In the rows, zero is written as 100.
One turn moves each row of this set onto another row. After a few examples, where does it send each row asked below?
vifid: [101 108 98 106 91 113 89 98 70 121 100 120 96 88 104 111 104]
fotut: [98 81 71 113 109 115 110 108 83 82 96 99 102 113 92 97 100]
Nis: [98 132 109 106 98 80 108 122 117 103 117 117 99 84 80 105 93]
Fotem: [97 89 78 103 102 93 103 98 88 99 63 85 97 104 101 88 93]
zedi: [108 140 97 104 80 99 115 111 90 92 91 104 92 102 117 110 109]
mufe: [101 85 78 108 105 107 104 94 117 97 79 66 98 88 80 106 101]
gef: [97 54 112 103 92 98 99 90 89 98 103 93 100 100 100 95 100]
lof: [108 114 103 109 86 92 111 102 78 81 123 57 94 103 101 92 104]
vib: [95 144 112 104 93 76 105 102 105 105 91 113 92 93 105 93 100]
Luvi: [88 85 135 111 101 109 104 114 100 83 108 97 104 98 100 124 105]
boza: [102 107 108 110 98 98 104 105 94 84 151 71 98 94 99 96 100]
mibeg: [101 152 117 108 94 95 99 109 110 110 99 86 97 99 105 104 101]
niruk: [88 114 102 107 103 115 109 93 113 83 137 121 103 95 94 96 105]
Lutu: [88 75 82 108 121 109 95 107 110 99 118 111 105 95 92 100 88]
Povo: [104 119 91 109 87 102 129 104 86 70 101 97 101 107 71 91 110]
zetu: [109 148 108 111 88 104 110 120 98 98 98 81 97 106 99 111 106]
tased: [86 90 89 119 122 115 98 74 115 86 102 95 98 102 94 89 108]
geguv: [103 74 111 110 100 113 85 90 123 101 116 95 110 105 111 105 112]
renel: [111 75 109 102 87 94 88 100 125 113 88 72 109 95 97 107 104]
Fuzod: [98 55 112 104 93 95 100 90 87 96 101 93 101 101 94 92 100]
Fuved: [102 107 102 110 94 92 96 110 72 120 96 114 99 84 67 103 98]
Vodov: [104 81 109 123 101 105 99 89 101 81 108 97 110 125 91 87 121]
zubu: [106 104 86 112 90 105 118 89 80 87 115 86 89 113 93 65 107]
Guz: [107 145 80 106 87 80 112 111 111 96 95 101 92 98 97 98 100]
zorol: [93 88 84 120 116 103 109 88 108 83 90 81 100 101 67 88 106]
Sebi: [99 53 112 101 92 97 99 92 91 101 101 90 101 97 98 97 98]
rufe: [105 93 91 92 89 99 99 100 122 125 121 78 92 74 97 90 85]
biti: [104 117 112 101 86 78 100 94 92 100 110 53 92 89 108 88 95]
fup: [106 120 94 90 73 88 117 102 103 102 70 75 97 84 89 101 97]
mimir: [85 86 142 106 101 93 98 111 109 96 94 91 104 88 96 119 96]
sokup: [93 86 83 107 111 119 93 80 123 101 91 80 96 88 108 106 103]
siz: [113 81 108 115 90 86 102 99 103 92 80 73 108 114 76 89 112]
tuta: [104 140 80 107 95 92 108 113 119 95 119 113 95 95 102 106 100]
Lofu: [87 93 141 109 95 88 104 104 94 89 75 85 100 100 98 108 103]
busa: [110 127 94 106 87 104 117 131 101 90 117 109 99 93 92 122 103]
nuf: [106 143 111 116 98 105 109 125 104 94 119 91 100 104 85 111 105]
mib: [91 115 105 87 90 101 97 90 131 115 105 100 99 71 112 106 92]
Pema: [89 91 134 114 95 105 110 107 84 76 89 91 102 110 102 114 110]
Vapu: [103 94 86 104 95 123 104 94 103 101 144 97 92 95 109 87 100]
Morib: [99 53 112 103 92 93 100 92 90 98 99 89 101 98 93 94 99]
Tunut: [104 141 82 102 91 81 106 112 124 105 105 106 94 88 100 104 96]
goriz: [98 146 120 112 104 98 99 115 116 106 119 96 100 98 92 104 99]
sedat: [97 111 117 102 98 83 94 97 108 104 137 67 96 82 106 93 91]
Kerab: [86 84 88 99 114 88 88 96 114 118 84 98 100 86 101 90 82]
dez: [107 102 95 103 88 107 93 114 76 125 98 110 99 79 85 120 98]
Pev: [95 112 105 113 99 98 91 95 67 115 98 125 97 93 85 94 104]
dure: [108 103 91 100 84 80 111 95 97 112 92 68 88 92 81 69 92]
niv: [107 143 76 110 91 91 115 112 108 87 109 110 93 104 98 100 105]

Fuved goes to dez
zetu goes to mibeg
rufe goes to Vapu
Where do these go?
Pema goes to Lofu
sedat goes to boza
sokup goes to tased
gef goes to Fuzod
fup goes to mib
Nis goes to busa
renel goes to geguv
tuta goes to niv
Lutu goes to fotut

One turn moves each row of this set onto another row. After a few examples, where does it send each row asked below?
fet: [94 101 91 95 87 97 123 87 99 87 85 103 101 91 108 115 106 108 103 120 84 110 71 94 118 84 95 94 110 86 64 88 138 101 122 146 101 123 122 92 76 106 104 86 86]
fonom: [110 109 93 77 123 76 102 115 82 67 71 103 81 100 95 93 111 73 84 102 108 69 75 72 129 89 72 107 130 86 90 94 145 120 96 117 116 96 116 85 132 121 118 104 109]
sofus: [94 126 93 78 125 92 100 90 93 62 52 99 87 98 91 81 105 73 81 106 106 79 72 63 108 96 94 95 123 81 80 114 124 132 98 127 124 115 116 84 121 116 126 105 106]
Vetel: [92 89 93 93 94 98 126 74 89 86 78 105 99 85 97 102 83 113 99 100 90 125 61 98 138 82 97 108 107 90 81 91 134 103 109 147 108 111 106 101 70 96 105 96 96]
rirak: [94 132 119 72 92 102 102 88 136 54 105 95 78 95 87 107 102 103 87 117 105 94 51 84 111 116 89 78 127 66 92 120 96 126 124 118 111 118 103 63 84 100 127 106 85]
gumo: [96 108 92 96 102 101 123 87 99 82 84 102 110 93 110 121 101 114 113 121 84 120 73 88 119 86 106 92 107 77 63 97 140 109 112 144 106 123 117 94 76 108 110 87 84]
doda: [118 109 113 93 83 94 96 93 95 70 103 110 65 106 74 99 83 77 101 74 99 103 50 100 132 87 94 112 96 54 104 129 135 128 96 118 97 87 106 80 101 114 105 110 104]
Rogu: [90 119 90 79 117 87 102 91 94 68 54 101 79 95 91 78 107 72 78 105 106 73 71 65 108 97 87 96 124 86 82 106 124 128 106 128 123 114 116 81 121 113 123 102 107]
vome: [128 102 113 75 122 78 123 119 102 48 100 95 64 97 113 105 98 93 81 94 127 93 60 103 150 100 60 99 142 77 127 87 121 106 85 122 127 96 94 71 94 93 132 102 108]
kora: [115 108 111 93 88 95 95 96 94 69 103 108 65 104 72 102 78 82 107 71 96 103 50 96 132 87 96 108 97 52 104 126 137 129 96 117 99 88 101 80 100 116 104 108 104]
povel: [93 106 104 99 82 98 117 94 105 81 82 100 112 96 126 112 116 109 98 128 86 98 70 100 117 91 87 88 104 80 63 101 144 107 110 132 94 120 136 94 90 112 116 96 81]
Gifab: [130 103 115 84 120 74 119 111 100 46 107 98 67 90 108 104 100 95 84 98 120 91 61 103 152 96 55 94 142 81 130 85 122 112 86 120 124 100 89 74 103 93 129 104 113]
Safom: [95 95 97 94 103 102 124 75 88 83 78 104 105 84 101 104 80 112 102 98 88 129 62 93 139 82 104 104 105 87 81 98 134 110 104 148 109 113 106 102 68 97 108 99 91]
Lami: [94 134 119 69 94 101 102 89 137 53 104 92 78 92 88 109 99 104 89 117 104 96 51 81 111 116 89 79 127 66 95 119 95 128 125 118 112 116 101 64 81 102 126 106 85]
Toz: [138 109 120 80 132 83 122 111 98 40 99 92 77 100 122 103 99 98 78 97 125 99 61 105 152 99 70 101 133 73 126 100 122 115 75 118 128 100 97 76 96 96 138 117 101]
beni: [98 109 114 89 78 97 93 101 124 70 106 103 68 108 74 101 88 87 104 89 106 89 53 95 120 94 91 93 107 56 89 135 122 136 117 108 94 98 110 62 104 109 101 100 105]
guze: [109 115 93 75 139 82 101 121 83 63 72 101 88 101 92 100 103 76 93 99 105 74 76 64 131 88 82 103 129 81 87 97 149 126 92 116 119 97 111 88 129 123 121 100 111]
gop: [87 124 131 95 114 114 114 99 98 42 99 106 60 94 116 85 92 90 90 75 111 105 49 98 109 82 88 101 121 53 99 109 122 138 98 142 119 119 119 89 65 89 143 97 117]
Tun: [99 116 114 88 89 103 94 103 125 68 106 101 73 109 75 106 83 86 109 85 104 95 51 91 123 93 99 92 104 51 86 139 122 141 115 106 95 100 109 64 102 110 105 103 104]
tigu: [95 133 117 72 94 102 103 87 136 53 105 93 80 94 89 107 100 104 88 117 104 97 51 82 112 117 89 79 126 66 93 122 97 127 124 119 112 118 104 66 84 105 129 107 85]
mogeg: [86 94 86 102 93 94 122 91 101 84 85 97 105 92 104 112 99 117 105 122 85 108 69 89 119 85 95 92 105 85 68 85 135 99 118 147 99 123 122 94 79 109 108 87 89]
fuliv: [85 122 127 93 107 113 116 103 101 45 99 107 51 92 113 84 96 89 88 74 112 100 48 99 107 81 81 103 122 58 100 101 119 133 103 144 117 117 119 87 65 89 139 91 121]
raz: [103 112 120 90 83 101 95 97 123 69 106 100 73 110 79 98 90 85 103 92 104 90 51 99 120 95 95 97 103 53 90 142 119 139 110 105 95 100 112 64 104 110 102 109 99]
Poviv: [114 108 108 93 82 93 94 97 96 72 105 110 62 105 68 102 81 79 103 71 97 102 50 98 130 85 90 108 98 56 105 124 134 125 101 117 97 89 101 79 99 115 104 105 108]
tik: [96 115 118 105 98 110 125 116 111 75 97 102 96 103 138 115 122 102 102 122 92 84 66 99 112 84 88 89 111 76 62 100 156 109 107 124 95 121 140 86 91 117 127 100 90]
Bisep: [126 113 125 71 113 83 122 112 102 43 108 95 63 86 113 102 99 101 83 91 115 91 53 113 151 100 64 89 143 78 128 97 113 115 98 124 125 100 89 69 93 83 140 102 105]
kelam: [88 125 87 76 123 91 101 94 93 66 54 98 80 95 86 83 102 75 86 100 106 77 73 57 109 96 93 94 125 82 79 108 124 126 104 131 124 114 111 83 116 115 126 96 110]
mekil: [132 120 131 73 123 88 123 107 100 39 106 94 74 93 121 101 97 102 82 95 112 97 55 111 154 101 76 91 137 73 125 108 112 122 89 122 126 102 94 72 95 85 143 114 100]
Nel: [121 119 110 76 139 83 118 127 98 50 104 100 76 98 108 106 92 100 98 93 112 100 61 99 161 100 66 93 144 69 128 97 121 115 78 125 128 102 88 79 91 98 134 104 111]
nutum: [99 92 99 97 97 98 125 70 88 83 76 107 103 87 102 98 85 111 95 102 91 126 61 101 138 85 98 110 104 90 80 98 133 108 103 147 108 114 109 104 73 98 105 106 89]
molo: [95 96 95 103 92 96 123 82 100 81 81 96 112 94 111 105 105 115 97 128 89 110 69 98 117 85 96 98 103 84 70 93 135 103 110 142 98 124 130 96 82 109 109 101 81]
fasib: [93 121 112 103 110 114 122 123 110 73 101 101 98 102 134 120 114 104 110 116 89 86 67 91 115 85 94 87 110 69 58 101 159 113 106 125 97 121 134 87 89 116 130 93 93]
fod: [130 118 119 80 131 83 120 116 100 44 102 100 80 97 117 99 100 97 89 99 114 99 62 109 161 100 63 101 140 73 132 105 117 118 73 122 127 103 95 79 95 99 135 119 103]
Bakup: [121 111 112 77 121 79 119 120 103 52 104 102 67 93 111 97 103 95 87 97 114 92 61 109 158 103 56 96 145 80 133 92 117 110 82 126 123 101 94 78 91 96 129 107 108]
lop: [90 102 93 100 108 99 122 89 98 79 85 93 117 95 110 114 96 120 110 123 86 114 71 86 120 83 105 94 102 76 65 97 138 106 108 144 103 123 125 97 79 111 113 93 84]
Mig: [92 121 133 96 105 112 115 93 101 41 96 107 57 96 118 78 99 88 83 78 114 100 46 105 107 82 82 107 119 60 99 108 117 134 100 142 117 119 121 87 68 89 138 100 116]
finiv: [125 122 122 70 130 90 122 118 102 39 110 94 71 90 112 109 91 104 94 86 109 98 55 102 152 100 75 85 141 71 125 103 117 120 94 124 129 100 85 73 89 84 141 100 106]
voze: [128 109 116 81 138 79 119 115 100 43 107 96 76 93 105 111 90 101 99 92 117 99 62 91 156 93 68 88 141 72 124 92 125 118 83 118 129 102 83 74 99 94 132 103 116]
nazaz: [103 103 100 100 91 99 125 77 99 79 80 103 109 95 117 113 110 108 102 129 86 116 73 98 118 85 99 99 103 85 66 100 138 107 110 141 102 126 126 97 81 108 107 100 78]
futek: [137 108 124 86 131 77 121 104 100 40 105 96 81 95 115 103 97 96 88 101 120 97 62 102 154 94 68 94 136 74 126 100 123 122 75 115 124 101 93 77 104 95 133 117 108]
fumaf: [90 114 103 97 100 102 116 102 103 79 87 94 119 97 120 121 107 115 113 122 83 106 72 89 121 90 99 81 105 74 58 106 149 110 107 134 99 121 128 95 84 114 118 89 83]
rar: [115 115 102 80 134 83 102 112 81 62 69 102 92 103 99 94 108 76 86 105 108 72 75 73 131 88 80 106 126 81 90 104 146 127 89 114 117 98 119 88 132 123 121 113 104]
Bok: [128 109 110 74 140 84 121 125 101 44 105 93 73 98 114 112 91 102 95 89 123 101 62 93 156 100 74 93 139 68 123 95 128 114 81 120 128 98 88 74 91 95 139 103 111]
leb: [82 107 95 95 85 98 118 105 106 86 87 99 106 95 116 117 112 112 106 121 83 97 70 91 117 89 87 82 109 80 59 93 146 103 117 135 98 118 128 91 85 112 114 79 88]
gel: [88 113 108 100 97 108 124 124 112 76 100 104 87 100 130 117 119 102 106 116 91 81 66 97 113 84 87 87 113 77 60 94 157 104 115 127 97 117 134 81 87 114 125 88 96]

Bisep goes to finiv
nutum goes to Vetel
Rogu goes to kelam
Where do these go?
vome goes to Bok
tik goes to gel
lop goes to molo
raz goes to beni
nazaz goes to fet
rar goes to fonom
leb goes to fumaf
Gifab goes to voze
fod goes to Bakup
fuliv goes to gop

